arr =
array([[ 85, 128, 121, 107, 125, 119, 118, 101,  86, 100,  86, 107,  83,
        108, 144],
       [106,  99, 121, 107, 112,  74, 116, 104,  95, 112, 108,  84,  91,
         98, 106],
       [109,  55,  89,  95,  76,  60,  80,  91, 100,  68, 105,  80, 123,
         88,  84],
       [ 98,  62,  64, 107,  66, 109,  79,  91, 136, 111,  79, 108, 117,
        100,  85],
       [ 86,  87,  71, 102,  80, 132,  81,  90, 117,  91,  73, 119, 111,
        105, 110],
       [ 96, 141, 116, 104, 125, 126, 122, 110,  96, 129, 102, 113,  78,
        109, 112],
       [ 97,  98,  90, 110,  96, 117, 103, 100, 122, 129,  86, 110,  95,
        106, 101],
       [114, 115, 117, 101, 115,  84, 118, 112,  99, 130, 122,  91,  88,
         99,  80],
       [106, 100,  97,  96,  97,  97,  97, 102, 101, 103, 109,  99, 102,
         98,  83],
       [100, 111, 121, 116, 119,  95, 126, 107, 109, 140,  96,  95,  80,
        106, 116],
       [ 93, 105, 107,  95, 106, 100,  98,  96,  81,  71,  97,  99, 101,
         99, 121],
       [ 89, 119, 115, 119, 119, 119, 124, 104, 111, 137,  80, 108,  78,
        112, 134],
       [ 95,  76,  93,  97,  87,  88,  85,  90,  93,  64,  92,  93, 114,
         95, 112],
       [ 93,  68,  67, 102,  70, 113,  76,  88, 122,  89,  78, 110, 118,
        100,  96],
       [ 98, 108, 112,  84, 108,  88,  94,  97,  65,  50, 113,  92, 106,
         94, 111],
       [ 90, 100, 102, 108, 103, 110, 104,  96, 104, 102,  83, 104,  96,
        105, 125]])
Find the entry just right of 137.
80
The smallest entry -> 50
The entry just left of 67 is 68
The entry just left of 134: 112
Find the entry just left of the smallest entry.
65
The entry just right of the smallest entry is 113
Find the entry just left of 144.
108
Find the largest entry.
144

grid =
[[ 98 107  97 112 106]
 [ 98 110  92 105 106]
 [ 99  55  92 138  84]
 [ 98 105 100 113 105]
 [ 98 128  96  94 113]
 [ 98 129 104 101 115]
 [ 98  78 100 132  95]
 [100 124 100  83 109]
 [ 99 110 107 104 106]
 [101  81 100 100  90]]
The third entry on the diagonal from the top-right corner is 92
Which number is the maximum?
Answer: 138
The third entry in reading order -> 97
Which number is the entry in the bottom-right corner?
Answer: 90
The largest entry in the first row is 112
The third smallest entry: 81
The entry just left of the smallest entry is 99
The entry in the bottom-left corner is 101
The entry directly above 128 -> 105
The entry in the top-left corner is 98
The entry just left of 96 is 128
The 1st entry on the diagonal from the top-right corner: 106
Which number is the entry just right of 78?
Answer: 100
The last entry of the largest entry's row is 84
Which number is the entry directly above 138?
Answer: 105
The entry directly below 129: 78
Which number is the entry directly below 95?
Answer: 109
Which number is the entry directly above 96?
Answer: 100
Which number is the minimum?
Answer: 55
The entry directly above 81 -> 110
Which number is the entry directly below 138?
Answer: 113

| 101 |  97 | 109 |  98 | 109 |  93 |  86 | 105 | 108 |
| 109 | 131 | 100 | 103 | 119 | 101 | 101 | 101 |  90 |
| 109 |  90 |  99 | 100 | 106 |  97 | 140 | 111 | 114 |
| 105 | 117 | 103 |  97 |  97 |  94 |  94 | 114 |  96 |
| 100 |  97 |  93 |  97 | 120 |  91 | 124 | 114 | 105 |
|  99 | 102 |  91 | 111 |  73 |  90 | 105 | 116 |  95 |
| 103 | 112 | 105 | 103 |  52 | 103 |  71 | 110 | 113 |
Counting starts at 0.
The top-left entry? 101
The entry just right of 102? 91
The entry just right of the centre entry? 94
The entry just right of 106? 97
The entry in row 2 and column 1: 90
The entry just right of 73 -> 90
The entry in the bottom-left corner -> 103
The entry directly above the largest entry? 101
The entry in row 0 and column 2 is 109
The entry directly below 102? 112
The top-right entry? 108
The entry just right of 119 -> 101
The entry directly above 124? 94
The entry in row 1 and column 1? 131
The bottom-right entry is 113
The entry just left of 108? 105
The bottom entry of the column that holds the smallest entry: 52
The entry at row 0, column 1? 97
The entry in row 1 and column 2 is 100
The entry at row 1, column 0? 109
The top entry of the column that holds the smallest entry -> 109
The top entry of the column that holds the largest entry: 86
The entry in row 2 and column 2? 99
The entry just right of the largest entry? 111
The entry just left of the centre entry: 97

| 121 |  85 | 125 | 108 |  69 | 110 |  92 | 101 |
|  98 | 137 |  99 |  97 | 143 | 107 | 117 | 116 |
| 106 | 143 | 120 |  72 | 121 | 105 | 100 | 115 |
| 118 |  81 | 118 | 114 |  72 | 109 |  96 | 100 |
| 118 |  80 | 117 | 116 |  74 | 109 |  96 | 100 |
| 123 | 111 | 142 |  73 |  68 | 107 |  80 | 105 |
What is the entry in the top-left corner?
Answer: 121
The entry in the top-right corner: 101
The bottom-left entry -> 123
What is the entry directly below 115?
Answer: 100
The second-last entry, reading row by row: 80
What is the entry in the bottom-right corner?
Answer: 105
The third entry on the diagonal from the top-right corner: 105
The 3rd-last entry, reading row by row: 107
The smallest entry in the last row is 68
The second smallest entry is 69
What is the entry directly above the smallest entry?
Answer: 74
The entry directly above 73 is 116
The entry just right of 114 -> 72
The entry just left of the smallest entry: 73
What is the entry just left of 92?
Answer: 110
What is the smallest entry in the first column?
Answer: 98
The 2nd entry on the diagonal from the top-right corner is 117
What is the 4th entry, reading row by row?
Answer: 108
What is the largest entry in the last column?
Answer: 116
The largest entry in the first row -> 125
What is the largest entry in the last row?
Answer: 142
